In the rows, 128 means zero.
Each run below is a few steps of one of 6 hidden systems, one row a step.
K, path 1:
112  130  159  120  133  139  128  168  111  121  124  129  98  117  138  147  132  136
140  123  149  129  129  140  118  134  132  112  114  94  135  159  96  132  151  113
171  113  114  129  131  127  102  129  160  120  128  117  123  105  132  126  113  141
136  156  129  98  142  118  130  122  121  128  105  155  116  104  122  138  112  99
114  150  128  141  95  126  135  140  157  136  147  131  131  142  126  117  134  88
110  138  122  138  155  135  124  136  164  129  131  97  125  109  162  136  147  147
137  102  129  116  174  112  112  136  110  134  120  136  126  132  123  111  151  104
152  120  131  142  108  124  139  161  126  109  135  154  90  151  133  133  119  112
135  182  118  134  131  154  134  136  144  133  104  101  109  136  106  157  136  141
131  122  123  111  129  121  86  149  151  167  132  112  147  95  105  110  146  124
115  97  169  103  132  104  125  147  141  100  116  143  116  106  165  137  121  104
M, path 2 (11 x 18):
125  124  129  117  88  118  124  97  121  111  165  147  148  100  128  142  147  134
123  116  153  118  117  123  138  85  106  105  104  111  132  127  146  95  97  132
152  93  109  141  127  144  133  119  100  105  131  133  146  177  92  125  127  137
162  150  100  119  91  111  123  114  111  152  108  140  103  116  98  121  128  153
114  150  162  128  105  152  121  119  101  161  137  134  154  120  106  130  85  127
116  91  160  117  88  119  118  103  131  100  137  122  164  126  121  158  150  145
152  96  120  117  132  108  124  80  135  112  83  108  146  138  126  97  101  137
172  110  102  136  129  130  129  123  98  139  133  178  137  166  90  126  95  113
148  169  136  138  63  118  136  112  118  147  128  153  99  121  116  162  116  150
111  148  167  142  97  157  119  78  127  140  151  89  176  114  123  128  107  144
138  54  142  108  118  111  103  84  109  88  150  126  178  114  128  110  141  136
W, path 3:
150  148  120  119  150  135  124  146  139  112  117  122  110  132  116  111  126  84
136  147  113  115  119  117  124  145  175  124  117  131  115  107  138  126  120  102
99  144  135  126  135  114  138  134  168  137  106  117  124  125  159  127  127  109
108  113  139  135  141  101  133  136  150  125  136  137  124  138  159  133  164  104
143  114  130  143  160  112  129  148  140  122  121  136  94  138  157  147  146  135
152  157  129  142  148  123  122  151  136  156  117  134  93  141  119  147  144  116
132  153  153  120  120  121  104  157  150  157  134  129  109  97  128  143  138  114
109  130  182  121  143  129  116  145  142  125  123  106  123  115  149  129  130  104
143  109  155  136  156  121  120  133  146  98  143  127  124  142  148  129  144  84
169  138  114  141  164  122  127  135  161  115  126  142  98  125  156  145  115  113
131  190  119  136  138  123  136  138  159  158  121  137  98  118  140  141  124  103
L, path 4:
106  90  119  123  90  123  125  134  132  120  123  103  141  129  129  87  129  149
103  109  106  98  122  111  140  120  98  119  108  149  133  118  120  132  148  151
126  116  135  133  74  92  143  117  122  127  123  152  109  139  140  124  132  132
122  110  111  151  108  129  137  106  125  140  128  130  146  146  128  141  121  178
122  133  147  125  112  117  120  97  91  149  148  136  135  110  122  131  152  147
138  103  152  135  94  136  125  120  98  97  155  123  120  126  135  121  124  151
148  127  104  127  115  133  135  96  112  98  119  112  127  137  108  137  153  161
150  124  116  124  92  106  112  98  115  145  133  120  130  114  111  86  138  136
116  120  111  113  97  142  132  118  96  120  136  138  136  101  125  106  96  162
101  146  121  117  83  125  154  97  114  96  133  127  130  124  129  130  151  136
122  90  112  145  98  108  131  100  128  116  148  116  140  141  143  97  157  148
K, path 5:
116  147  146  141  142  122  134  133  139  132  136  115  101  121  163  126  147  120
131  121  121  137  170  146  120  152  128  129  133  115  127  149  119  117  140  112
156  120  123  126  125  123  114  152  125  114  137  132  96  118  127  130  149  131
137  155  138  118  130  136  128  148  126  131  95  116  102  131  110  127  118  117
130  132  115  120  115  134  114  150  166  126  129  118  142  125  108  134  141  113
130  129  139  117  137  104  116  126  159  128  112  119  114  101  155  132  138  125
131  125  129  128  158  121  132  138  141  126  116  145  128  150  131  128  121  89
147  145  112  149  125  125  130  142  153  128  148  139  105  135  138  145  147  119
128  160  132  129  153  135  116  150  131  160  117  112  105  115  124  129  137  130
123  110  143  116  133  130  106  170  137  130  139  128  133  124  113  126  148  101
144  122  155  128  130  120  125  138  151  96  113  111  102  131  147  141  140  120
H, path 6, 11 rows:
125  86  118  140  126  106  121  114  135  143  146  158  154  131  142  140  130  148
142  133  120  155  109  120  135  106  128  141  159  161  134  147  128  147  130  125
149  141  120  148  105  138  115  121  123  129  168  120  124  127  114  131  159  138
138  140  145  122  132  143  117  105  89  120  150  120  126  99  127  128  136  144
134  116  149  113  117  143  130  122  93  89  137  135  133  130  115  123  115  113
144  121  112  109  102  134  127  119  137  91  112  122  134  121  111  132  116  140
125  137  103  109  117  128  121  102  129  138  122  124  155  106  112  102  111  126
90  113  118  117  102  125  134  132  117  130  150  146  148  113  135  104  126  124
100  122  127  134  94  119  155  110  120  116  122  135  131  147  136  141  137  151
143  117  107  137  119  122  130  104  104  134  120  119  135  160  98  111  149  143
144  115  104  116  128  124  113  134  94  146  143  158  129  110  107  123  128  144
A, path 7, 11 rows:
155  127  131  132  72  137  117  115  117  113  146  113  115  105  127  95  100  150
124  155  107  127  147  181  138  113  112  113  121  107  147  128  108  121  87  143
128  124  111  107  86  136  123  111  90  114  149  131  149  119  88  98  140  125
104  116  103  122  105  148  149  121  122  98  117  118  136  119  142  108  84  166
108  145  100  122  119  147  154  109  87  127  127  148  149  154  92  133  124  134
118  108  114  136  64  128  131  125  113  130  145  131  136  127  118  115  122  170
107  128  122  136  138  160  143  112  95  138  124  133  149  135  125  135  87  171
134  119  143  128  87  134  131  103  76  123  148  148  142  141  97  131  125  139
140  113  122  140  94  149  130  106  125  112  124  117  141  132  127  132  82  179
137  140  112  124  125  152  130  98  88  147  129  143  160  135  88  124  90  139
127  127  132  125  65  140  126  107  103  120  154  134  142  109  118  105  96  144
H, path 8:
129  134  174  150  119  129  118  113  145  140  126  85  125  129  147  124  127  138
131  100  122  135  186  138  127  122  121  100  136  116  136  141  146  115  139  120
160  128  120  121  130  99  133  134  138  116  113  163  88  120  149  131  112  109
139  173  103  146  116  159  129  152  162  144  127  111  117  134  114  121  100  121
91  151  134  108  148  134  114  144  140  140  132  93  131  93  134  119  173  123
100  98  183  129  145  113  138  126  103  124  110  125  115  133  171  114  112  132
146  101  106  144  152  130  153  143  144  89  98  137  117  190  127  143  119  120
176  153  81  124  135  104  105  136  172  162  99  127  105  112  109  127  137  129
102  162  137  133  145  150  106  162  133  191  164  130  136  89  135  107  103  115
64  123  186  133  131  135  147  157  132  100  142  121  125  137  166  162  162  114
158  97  160  154  145  108  137  94  140  95  75  83  107  181  149  134  141  150
W, path 9:
128  126  161  121  143  125  119  164  118  132  137  150  117  139  117  132  139  77
154  129  150  125  130  132  116  149  166  94  122  116  105  114  142  162  131  123
150  154  146  147  152  119  121  117  162  151  112  112  119  140  140  121  113  96
116  140  132  123  146  118  120  143  157  139  162  158  133  98  156  140  133  89
111  148  156  127  143  122  146  133  139  100  117  117  88  115  176  146  140  126
149  137  131  161  140  118  123  141  151  137  144  110  99  155  139  106  163  96
149  132  114  119  174  118  100  157  156  147  132  135  108  89  145  133  138  120
112  169  154  109  145  122  143  157  126  133  94  138  87  123  136  139  126  91
129  132  153  139  100  118  118  162  180  117  142  108  110  133  139  134  165  95
144  110  148  135  183  109  102  130  173  140  111  103  122  117  165  126  131  120
129  141  138  126  176  113  138  148  127  134  127  176  108  139  144  147  128  70
M, path 10:
118  88  123  136  191  130  123  181  123  149  117  150  127  161  129  148  134  129
145  155  127  135  137  100  123  165  169  156  99  131  78  131  132  163  166  125
112  159  132  153  153  147  113  154  181  173  150  109  136  110  154  131  110  118
108  111  146  121  164  119  114  137  155  105  171  142  140  93  174  152  163  104
131  117  135  131  161  115  142  139  156  85  104  107  87  132  183  103  129  105
142  146  72  156  177  163  143  169  143  115  142  126  104  162  127  120  135  116
119  189  97  119  126  128  126  165  128  154  157  138  82  83  135  121  167  116
56  151  171  120  140  155  133  166  126  130  144  103  122  94  167  118  125  121
85  86  129  117  169  133  130  157  152  77  119  90  143  141  146  134  189  128
138  113  67  115  183  100  127  163  153  134  79  117  94  136  137  79  147  115
116  164  98  139  167  139  141  204  124  179  130  180  88  143  123  142  115  100
L, path 11, 11 rows:
128  140  98  113  123  125  131  123  153  117  124  135  128  102  140  109  109  115
97  142  109  129  130  131  150  123  132  131  122  131  131  137  141  105  116  114
101  126  116  135  128  124  134  147  141  136  148  138  127  124  146  127  146  123
114  119  138  134  146  118  134  137  129  129  118  123  107  131  155  130  140  142
131  125  130  137  128  126  127  154  122  144  115  126  109  153  112  134  142  136
136  125  140  125  123  125  110  139  145  144  113  119  129  119  121  144  127  143
122  122  155  115  134  134  122  123  115  128  113  125  144  134  115  133  115  121
136  115  133  124  127  130  123  130  133  109  141  144  141  133  120  144  129  110
149  125  121  134  144  121  129  106  140  116  123  132  127  132  143  131  118  124
140  144  112  140  137  135  127  126  120  148  136  135  124  134  119  111  115  120
122  148  128  128  126  144  122  138  139  131  146  123  124  103  139  127  117  130
A, path 12 (11 x 18):
120  172  120  131  124  116  130  111  115  177  141  149  116  98  138  137  132  143
114  131  178  150  106  147  123  149  110  140  143  97  115  145  129  109  127  128
148  98  134  140  166  155  115  109  125  89  155  110  152  133  133  148  139  146
168  109  115  102  135  101  121  107  103  121  88  140  110  125  113  110  119  133
136  157  108  123  99  140  139  163  153  125  121  156  114  125  116  139  83  108
95  174  126  122  110  145  120  118  152  154  139  98  156  102  114  141  152  134
95  81  154  131  135  129  117  123  104  132  144  100  158  137  137  71  137  124
136  98  119  132  155  123  157  99  104  67  140  161  118  141  169  134  117  126
167  162  90  136  101  111  152  119  133  129  83  137  82  161  102  147  136  146
130  143  97  141  105  152  100  186  156  192  145  127  138  118  90  126  110  146
74  131  179  104  146  146  105  124  94  150  164  118  159  63  147  127  130  136

Name the system that made each run.
path 13 (2 x 18):
134  84  94  135  82  111  134  139  124  103  138  139  115  137  133  117  143  165
113  146  97  128  151  143  147  140  113  154  95  149  120  132  125  155  93  169

A
path 14, 2 rows:
118  161  151  131  117  149  154  100  103  95  137  135  127  144  126  154  124  114
126  118  113  142  83  133  127  108  132  109  148  89  137  135  123  90  153  145

M
path 15, 2 rows:
146  127  153  161  103  120  147  115  93  141  127  148  87  151  154  121  84  152
129  160  114  156  100  165  130  119  131  141  149  109  143  142  96  168  144  171

L
path 16:
149  112  113  157  96  129  124  119  152  137  143  128  154  166  105  129  122  129
129  140  126  124  139  127  120  114  132  145  127  136  123  85  153  154  110  171

K
path 17, 2 rows:
137  156  102  123  131  164  100  157  133  140  152  94  128  96  98  112  147  138
96  111  143  90  146  144  115  143  96  109  126  105  136  89  129  96  134  128

A
path 18, 2 rows:
116  122  153  135  131  138  124  167  108  127  154  134  106  127  139  129  140  123
137  130  150  132  137  150  123  141  121  105  119  91  116  148  112  133  148  131

K
path 19:
110  123  100  121  119  117  136  118  136  163  107  162  169  148  103  133  101  120
107  107  114  139  89  109  117  142  149  161  157  144  152  133  119  131  159  134

H
path 20:
142  137  147  130  126  128  123  119  108  137  124  125  123  143  112  106  120  101
134  120  117  124  124  143  115  144  149  114  153  133  140  109  130  131  117  122

W
path 21:
130  97  128  146  119  134  91  123  136  155  178  109  168  121  120  93  144  130
122  102  155  111  152  128  130  120  98  90  128  138  109  92  175  130  106  149

K
path 22:
155  125  161  149  158  141  118  114  112  144  126  131  115  121  152  146  80  157
132  173  137  138  132  158  130  121  108  132  168  142  137  135  103  142  132  94

W
path 23 (2 x 18):
123  111  160  132  121  130  145  123  112  106  114  140  133  166  125  142  108  116
160  109  96  129  122  126  118  129  156  110  114  115  133  143  106  133  143  141

H
path 24:
132  128  148  106  142  134  124  121  144  103  79  92  139  139  111  126  120  112
136  109  96  115  127  117  121  127  157  115  137  149  158  131  116  114  128  89

A
path 25:
129  104  132  119  112  112  131  123  115  118  127  149  137  145  116  116  130  108
132  138  118  147  108  133  145  118  143  118  125  126  116  140  144  138  112  147

K
path 26 (2 x 18):
114  137  178  145  128  164  147  146  94  117  111  108  113  171  118  142  104  132
152  99  122  105  159  127  112  141  140  91  87  98  128  145  96  144  167  131

H
path 27, 2 rows:
75  145  94  124  111  144  162  121  129  111  133  119  147  141  130  97  133  115
118  92  94  123  109  104  133  107  133  104  126  116  132  123  145  101  163  155

W
path 28 (2 x 18):
122  113  136  127  122  96  112  123  153  133  138  106  125  111  154  91  165  110
119  99  119  125  185  125  130  158  128  122  116  137  115  136  154  119  124  118

W
path 29:
140  164  104  104  106  149  111  142  164  119  137  113  142  95  98  105  115  89
90  124  116  102  152  137  138  116  155  97  117  114  159  106  155  95  100  101

L
path 30 (2 x 18):
123  150  141  136  140  126  136  120  140  112  153  135  113  113  162  152  148  115
138  143  130  147  161  140  120  132  122  147  136  107  119  142  125  98  135  108

K
path 31:
131  112  142  104  75  134  117  128  101  120  132  137  149  118  92  92  91  111
113  113  121  107  91  133  149  107  110  95  101  146  152  139  106  158  105  155

M
path 32, 2 rows:
142  102  164  111  105  86  109  98  107  150  123  160  155  138  102  126  131  93
124  131  150  161  101  143  147  122  158  112  150  141  131  137  170  150  72  132

K
